One turn moves each row of this set onto another row. After a few examples, where does it send each row asked below?
J_790: [-39  17   6 -35   1  40   2 -11  32  49 -27   4  18 -29  -4  19  -4  -4]
J_68: [-51   7   8 -34   6  36   2 -13  32  37 -20   6  16 -36  -1  11   5  18]
J_503: [-38  14 -25 -17 -15  42  25   3  34  43   7  -6 -44 -38   9  20  24  12]
J_744: [-24  20 -28 -12 -24  35  22   2  32  54   4  -5 -55 -17  12  17  18  10]
J_935: [ -2 -10 -40 -27  26  27  -2 -21  44  19 -36 -19 -30 -14   3  30   4  -4]
J_997: [ 14 -32 -19 -23  -9  40 -24  -6   4  43  40   2  -9   6   3   8 -33 -10]
J_549: [ 19 -33 -11 -32  -1  21 -13 -19 -26  28  16  -7  13 -16 -27 -28   0 -14]
J_436: [  0 -27 -12 -30 -14   6  21  19 -30  43  26   1 -11   7 -21 -14 -20  12]
J_302: [ 14 -32 -18 -39  -8  26  -6 -12 -24  16  20 -10  24 -27 -22 -21  -7 -10]
J_16: [-57  12  -1 -29  13  40  15 -11  30  45 -20   3  10 -27   6  14   6   9]
J_975: [-24  10 -22 -25  -5  46   8  -2  56  45   6 -16 -47 -29   7  25   8  21]
J_482: [ -7  -5  -7 -41   0  13  26  10  10  35 -31 -26 -31 -45 -28  24  33  14]
J_190: [ 15 -35  -9 -18  -8  35 -31 -12   1  49  36   6  -7   7  -1  -9 -19 -12]
J_62: [ 17 -27  -6 -16  -6  39 -30  -3 -10  48  34   0  -4  -1   7   3 -28  -7]
J_335: [  3 -31  16 -13 -10  41  17 -29  -3  27  25  -2   0   1 -43   7 -22  -6]
J_768: [ 22 -21 -11 -34  -6  21  -3 -13 -29  21  10  -6  11 -20 -23 -39  -2 -13]
J_925: [-10  -1 -31 -38  -1  20  27   6  22  15 -29 -19 -29 -55 -23  19  26   1]
J_120: [-14   8 -32 -47  10  11  30  12  17  28 -28 -32 -33 -41 -23   4  20  24]
J_498: [-40   6   7 -40  12  34  -8 -15  26  53 -18 -10  19 -40  12  16   9  15]
J_681: [ 24 -16 -18  -2 -17  34   8 -30 -10  31  37  -8 -41   6  -8 -26  -4  -2]
J_634: [ 21 -24  -5 -19  -8  44 -30 -14   6  40  27   9  -6   4   0  -8 -28 -18]
J_723: [-21  -6 -33 -30  21   5   4 -15  12  39 -28 -28 -11  -8  30 -10  30  34]
J_310: [-10   3 -27 -44   2  12  21   6   5  18 -31 -18 -31 -53 -32  16  25  10]
J_237: [  5   0 -32 -17  11  37  -9 -38  49  24 -31 -19 -26  -6   6  25   3 -10]
J_698: [-27  10 -13 -25 -11  37   6   7  27  65  10 -14 -47 -32  17  30  20  22]
J_781: [-31  15 -24 -18 -16  39  11  -3  33  44  14  -4 -54 -37  11  23  15  21]
J_297: [  4 -18 -15 -19  21  32  -1 -33  42  27 -34 -30 -32 -11  -2  34  21   8]
J_342: [ 21 -28 -20  -6 -13  23   4 -29 -18  35  41 -13 -36   1 -17 -24   3  -1]
J_89: [  3 -30  -2 -25 -19   4   6  13 -23  53  31   6 -11   0 -19 -25 -15   8]
J_978: [ 22 -29 -10 -27  -3  22 -14 -17 -31  23  17 -15  19 -26 -10 -24  -8  -7]
J_426: [ 11 -19  26 -17 -14  32  12 -21  -4  32  16   5  -3 -12 -42  -6 -27 -10]
J_841: [-10  -1 -19 -33  32  48  -2 -27  47  26 -35 -26 -19 -15 -14  27   6   5]
J_240: [ -2 -11 -29 -24  28  39 -14 -28  39  19 -36 -15 -31  -7  -5  34   8  -1]
J_301: [-33  -1 -39 -28  20   9   4  -1  11  34 -29  -8 -16   5  26 -13  22  32]
J_114: [-24  14 -47 -34   9   1  11   0   6  42 -30 -13 -10  -3  27 -19  16  17]
J_133: [ -5   7 -20 -38  -9  10  33   0  13  20 -41 -19 -16 -46 -33   7  25  -1]
J_455: [-42   6  -1 -47   8  36   9   4  37  36 -26 -10  16 -40  -8   3  14  19]
J_199: [ 14 -28 -31  -6 -18  33  14 -27 -16  23  44 -14 -26   5  -5 -23   6   5]
J_492: [  8 -18  -7 -24 -20   7   9  18 -23  48  25   8 -18   5  -9 -31 -18   8]
J_238: [-36   3 -41 -32  29   9  11  -3  15  37 -34 -11 -10   0  24  -5  10  19]
J_22: [ 10 -31  20 -14 -14  29   7 -27  -3  41  29   2  -9 -10 -43  -1 -22  -8]
J_646: [ 15 -33  26  -2 -13  33  15 -21  -9  30  22  -5  -7  -6 -38   4 -16  -2]
J_203: [  7 -25   5 -17 -18  11  10  21 -32  50  26   1 -13   2 -15 -11 -16  11]
J_966: [-31   6 -43 -30  20  29   7   1  26  40 -18 -22 -26   1  25 -12  27  32]
J_572: [ 25 -29 -15   3 -15  27   8 -30 -18  23  36 -20 -26  -4  -4 -21   2   6]

J_238 -> J_925
J_768 -> J_426
Now these:
J_646 -> J_62
J_22 -> J_190
J_199 -> J_436
J_297 -> J_698
J_966 -> J_120
J_240 -> J_781
J_744 -> J_114

One turn moves each row of this set onto another row. After a few examples, where does it send each row asked below?
J_84: [ 11  23 -15  -3  10 -13   1 -28 -35 -20  25  44]
J_227: [-16  25  31  27  18   9  14  17  23  -8 -14  15]
J_85: [ 29  16  17  -2  31  -9   1   3  -2  18 -35  31]
J_304: [ -5   6 -28   3   0   7 -20  10 -47  -3  29  10]
J_627: [-28  38   0  12   1  -8  -5 -11   9 -21 -24  32]
J_446: [ 20  14  18 -13  47 -20  35   1   4  -4   9  28]
J_961: [ 20   7  25  -5  40   0 -11 -28 -15  32  14   4]
J_866: [ 45  -1  18   7  37   9   6   3 -26   1  20  28]
J_231: [-13   9   1 -15 -11  -3  -7  -5  40 -17   9  41]
J_233: [ 25  23 -33 -12  -4   2   4   7 -43   2  -1  18]
J_864: [-37  35  21   5  26   7   1  -9  25  10   9  -1]
J_94: [-45  18   8  12  17   1   3  28  15  -8   2   0]
J_398: [-22  36 -15  -7   3  -5  31  21   8 -21  -8   4]
J_144: [ -5   5  -4 -17 -31  -7  14  10  28   4  -6   8]
J_193: [-10  28 -19  21 -15  20  -6   1 -30 -26  24  22]
J_557: [-46  14  14  20  13  -3 -10  13  14  -9 -10   2]
J_168: [ 26   8   8 -22  52  15  -6   1  -9  20  21   1]
J_324: [-12   6 -18  10   0  -1 -20  -8 -46  -5  36  16]
J_132: [ 23   0  16 -17   0  -5 -10  -5  25  21   2  49]
J_834: [-10  20 -21  -3  -3  15 -27 -24 -30   0  14 -13]
J_73: [ 44   1  21  13  27   6   8   0 -31  14  13  23]
J_963: [-17  33 -24 -10   9  20 -13 -11 -23  -1  44   4]
J_905: [ 14  -6 -17 -27 -14  -7  -1 -12   5 -21  34  31]
J_179: [ 17   5 -16 -16 -36  -1  -9  -5  -4  18  10  33]
J_732: [ 15  -9  28   2  52 -11   3  10 -11  22  20  18]
J_427: [-24  22   7  -6  27  15  -9   7  23  -2 -14 -21]
J_276: [ -6  22 -20  21 -19  16  -1   1 -34 -26  17   7]
J_295: [ 28 -16   9 -30   3 -15  20   2  23   3  12  15]
J_969: [ 21 -13  25   3  47  -6  -9  12 -14  23   1  15]
J_671: [-13  17  27  21  22   9  18  20  24 -19 -14   5]

J_304 -> J_94
J_233 -> J_398
Now these:
J_179 -> J_144
J_864 -> J_961
J_193 -> J_227

One turn moves each row of this set onto another row. After a few examples, where does it send each row asked below?
J_399: [-20  26  -8  -9  15  12  32 -20 -15  16   3  44]
J_659: [-17  22 -61   8 -27 -14  15   2 -24   5  -3  -2]
J_320: [-20  -2 -16   4   4  14  40 -11  -3 -18  19  42]
J_241: [ -9   2 -13  -6 -20  -1   0   4  -5 -34 -55  33]
J_356: [-48  -9 -13 -20  39 -21  -5  -7 -21   8  13  26]
J_644: [ 11 -13 -22 -14  12   3  22 -33  -5 -15  21  27]
J_206: [-22  11  -8   9   0  14  13  -9 -22 -21  25  54]
J_254: [-12  14   2   3  -9  -7   6  -5 -16 -29 -58  36]
J_680: [-10  36 -24  -8  25   2 -10   4   9 -35 -37   4]
J_333: [-18  15 -15  17   7  -5  25 -32  -2  -9  25  41]
J_180: [ -1  28 -31 -17 -29 -16  15  -4 -42  23  -2  11]
J_745: [-56  18 -20  -4  23 -55   1   0 -23  -1  -6  20]
J_991: [ -9  -7 -62 -25  -6  -8  16   9 -25   2 -21 -10]
J_393: [  9  14  -3 -14 -13 -44 -15 -16 -13 -41 -26   9]
J_263: [-31  38 -17 -31  32 -35  -2   0 -24  15   5  10]
J_788: [-35 -19  -8 -30  30 -46   7  -7 -27  -7 -16  25]
J_958: [ -4  27 -23 -13  27  -3  -3  -9  20 -43 -27   4]
J_402: [-13   3 -47  -9 -36 -24  17  18 -36  -7   3  -2]
J_90: [-12 -14 -25  -2  -6  19  18 -22 -21   9  21  32]
J_278: [-14  21 -50  -2 -29  -2  -5  20 -41 -12  12   8]
J_826: [ 19  26  -4  -7 -11 -29 -21 -14 -14 -39 -18   9]
J_70: [ -7  19 -20 -14  19   4 -14   2  21 -44 -27  17]
J_151: [-24  -4 -49 -19 -11 -18  -7   8 -40  16   5  -7]
J_425: [-57  19 -18 -12  26 -28 -13  23 -33 -16   3  27]
J_381: [-13   6 -14  -3 -13  -4  16  -5  -7 -30 -61  26]
J_265: [  7  11  -5 -18 -12 -35 -28  -4  -6 -44 -23  16]
J_55: [-48   8 -15 -21  34 -46   3  13 -16 -18  13  14]

J_320 -> J_55
J_265 -> J_241
Now these:
J_826 -> J_254
J_90 -> J_356
J_958 -> J_393
J_399 -> J_263
J_991 -> J_644
J_278 -> J_206
J_659 -> J_333

One turn moves each row of this set onto another row. After a few examples, where does it send each row asked below?
J_599: [-15  31 -48  26  15  19 -13  18  -5 -20  -1 -48  20 -52   4]
J_491: [ -2  49 -18  -8  56   7   1   9   6   4  11 -27  26 -53  38]
J_767: [-16   8 -27  41   4   8 -20 -50  18  -4  -6 -35  33   5  19]
J_113: [ -7 -17  25  42  32  16 -19   3  27  27  30 -23   1 -29  33]
J_923: [  9  37 -21  24  59 -24  -7 -34  13 -25   3 -38  32 -34  27]
J_911: [-12  32  36  23  48  38   2 -23  11  16 -23 -46  40 -18  11]
J_858: [-12  30  37  34  46  33   2 -27  29  10 -23 -43  49 -14  17]
J_78: [-12  17 -50  49  11  31 -11  27  25  -8   0 -26  23 -55  17]
J_565: [-23  21  32  -6  37  10 -11  15  10  22  22 -19  25 -28  12]
J_653: [-17  18  27  -4  34   8 -11  22  17  20  29 -18  11 -33  26]
J_530: [ -7  23  32  42  47  41   5 -23  32  20 -23 -26  44 -17  12]
J_759: [  0  -9  21  49  37 -21 -19 -29  28  -5  21 -26  12 -12  13]
J_562: [-15  36 -34  46  22  10  -9  -1  15 -41  -5 -72  35 -42  29]
J_968: [-14  29 -37  40  14   4 -21   1  12 -39   0 -72  30 -43  20]
J_539: [  4  11 -19  34  51  35  -6   7  19  30  17 -30  11 -58  60]
J_463: [ -7 -12  31  55  36  -7 -21 -29  34   5  16 -29  27  -9  14]
J_340: [-14 -12  31  37  33  25 -16   5  25  36  24 -18  16 -27  25]
J_156: [-12  16 -40  64  10  16 -20  10  41 -26   1 -51  33 -46  33]
J_588: [-31  31 -20  -4  -3  40 -13   5  19  23   4 -29  33 -18  43]
J_583: [ -9  20 -41  69  20  24  -7   6  40 -26  -7 -46  36 -46  35]
J_266: [-12  21 -50  53  22  38   0  23  14  -6  -5 -30  22 -54  18]
J_366: [-21  -3 -23  40  -3  45 -22 -22  20  26   5 -41  21 -11  44]
J_816: [ 14   0 -20  66  55   6 -12 -34  25   1   9 -40  17 -39  49]
J_357: [-16  22  32  10  38 -24 -15 -17  17  -9  15 -30  36 -11   2]
J_459: [-25  43 -27  -3   4   2 -11 -23  17  -7  -7 -23  45  -1  17]
J_362: [-17  37 -44  28  25  25  -3  15  -9 -20  -5 -56  23 -52  12]
J_353: [-10  24  29  28  48  45   6 -19  14  26 -23 -30  36 -22   6]
J_813: [-11  27  24   2  39 -29 -12  -8  20 -13  20 -21  24 -17   6]

J_565 -> J_357
J_562 -> J_583
J_968 -> J_156
Now these:
J_353 -> J_911
J_459 -> J_767
J_923 -> J_816
J_653 -> J_813

One turn moves each row of this set onto another row. After a few examples, where does it send each row asked below?
J_998: [ -1 -49  -3  30  -7 -43 -15   0  45  -8  -9  -8  51  13  13  -1   9 -36
 -37  -3 -16 -11  21   3   3 -14 -35  -8 -30   5   2 -12  -8   7]
J_201: [-13 -16  20  24   5  20  16  26 -16 -12 -22 -15  17 -32  -6 -31 -34  12
   4  -2 -24 -27  -7  -7 -32 -16  26  32  -2  17 -16   9  24   0]
J_631: [ -7 -46  11 -20  12 -26 -28 -37  16  -1  -5 -10  17   2  -8  32  10 -25
  16   3  18 -34 -29  -4 -24   0  -5 -29   1  14 -22 -11  17  -8]
J_508: [ -6 -39  13   5 -17 -25  -4 -10   3  -4  16 -10  -1   4 -26  18 -13  11
   6 -12 -24  -8 -45 -34 -44 -24 -19 -30   7  22   0  -6  -1 -10]
J_394: [-28 -11  -9 -15 -24  -9 -22  48  10 -33  22  -2  30  -4 -16  -5 -10 -22
 -13  19 -10  12   2   7 -21 -18 -52   3   0  29  18  31 -22  -9]
J_417: [  3  12  15   2  18  -2 -31  -3  -1   2 -17  -3   1  25   3  -6  33  -5
 -33  -1  21 -33 -10  -5 -25   1  25  30 -13  24 -41 -15  -4  31]
J_604: [ 19 -45  -9  19  -8 -51   8  -6  17 -25   2  10  13  -8   7 -13 -15  -5
 -50  21 -17   1  -4  22  10 -17 -41 -19 -25   8 -20   2  -9 -12]
J_582: [-27 -10  -7  33  14  -1  20  16  -2   8  17 -13  -8   6  -3   6 -43  -2
  18   2   0  32 -34   0 -41 -10 -13 -10   7  -3   0 -17   8 -21]
J_88: [ 14 -30 -15  29  -6  -4  15 -13  25 -27  14  40  14   6  -5 -23 -25  -3
   1   1 -22  16  11  21  14 -26 -40  -4 -40   8  10   9  -8 -12]
J_524: [-28 -17  -6  24  25  15 -19 -18  26  16  -5 -15  -1  11  13  21 -13 -44
  40   2  23   1  -3  13 -12  -2 -16  -8   2   2  -4 -25  30 -14]
J_373: [  3  16   7  22  -5   8 -17  11   7  -2   4   7 -28   8 -28  -2  25   8
 -47  -8 -21 -49 -15 -20 -23 -10   3  14  -5  34 -29  -4   5  20]
J_15: [-27 -29  -8 -20 -22   1 -11  -9   2 -12 -33   7  23   7  11  10  26 -30
  -4  22   2  13  25  31  15 -11 -28  -5  19  16  15  21 -27 -14]
J_367: [-17 -27   4 -33 -46  -9 -18   9   0 -20  -9   4  41  -5   1   3  16  -8
  -3  23  -4   7  -1  18 -13   5 -35  -2 -11  36  -1  37 -27  -9]
J_181: [  4 -22  14  16 -16   5  20  -7  -2 -14 -39 -16 -12 -10 -12 -10  -1   5
  -8 -34 -17 -60  -3   1 -38 -37  13   9  11  14 -23  31   4   6]
J_899: [  1 -13  -2  12  18  12 -22  20  13 -19 -25 -10  11  -1   5 -30 -32 -19
   5   3   0 -28   7   5 -35 -17  14  54  17  21  10 -29  47  13]
J_336: [ -7  32   2  24  28  24 -13 -11   5  14 -13  10   1   6   7 -11  18  -4
  -1   1   8 -18   2 -15  -6 -21  22  48  -2  19   3 -24  -4  28]
J_711: [ -8 -36 -14  19  17 -15  11  -2  32 -15   6  24  68  18   0 -15 -11 -29
  -2  -5  10   7  19  22  -4  -3 -14   7 -48 -12   3  -1 -17  -1]
J_891: [ 17 -19  -7  -7  12 -15  -8  -9  16 -27 -41  -9 -12  15   1  -9  -2 -24
 -16 -18  21 -56   2  25 -48 -26  12  29  28   8 -12  -4  24  15]
J_253: [-10  38  -2  24  29  13  20  10  -3  -5   6  24 -17 -19 -21  -9   5  13
 -29   8  -9 -22 -18 -13 -15  -9  23  28  -1  10 -11  -6   1   9]
J_702: [-38 -12 -19 -10   9  -6  -6  31   6 -27  -3   3  15   4  -7   2  -3 -42
 -20  24   5  22  22  26   3 -26 -37  -2  27   2  24  16 -25 -16]

J_253 -> J_336
J_998 -> J_604
J_201 -> J_899
Now these:
J_367 -> J_394
J_631 -> J_508

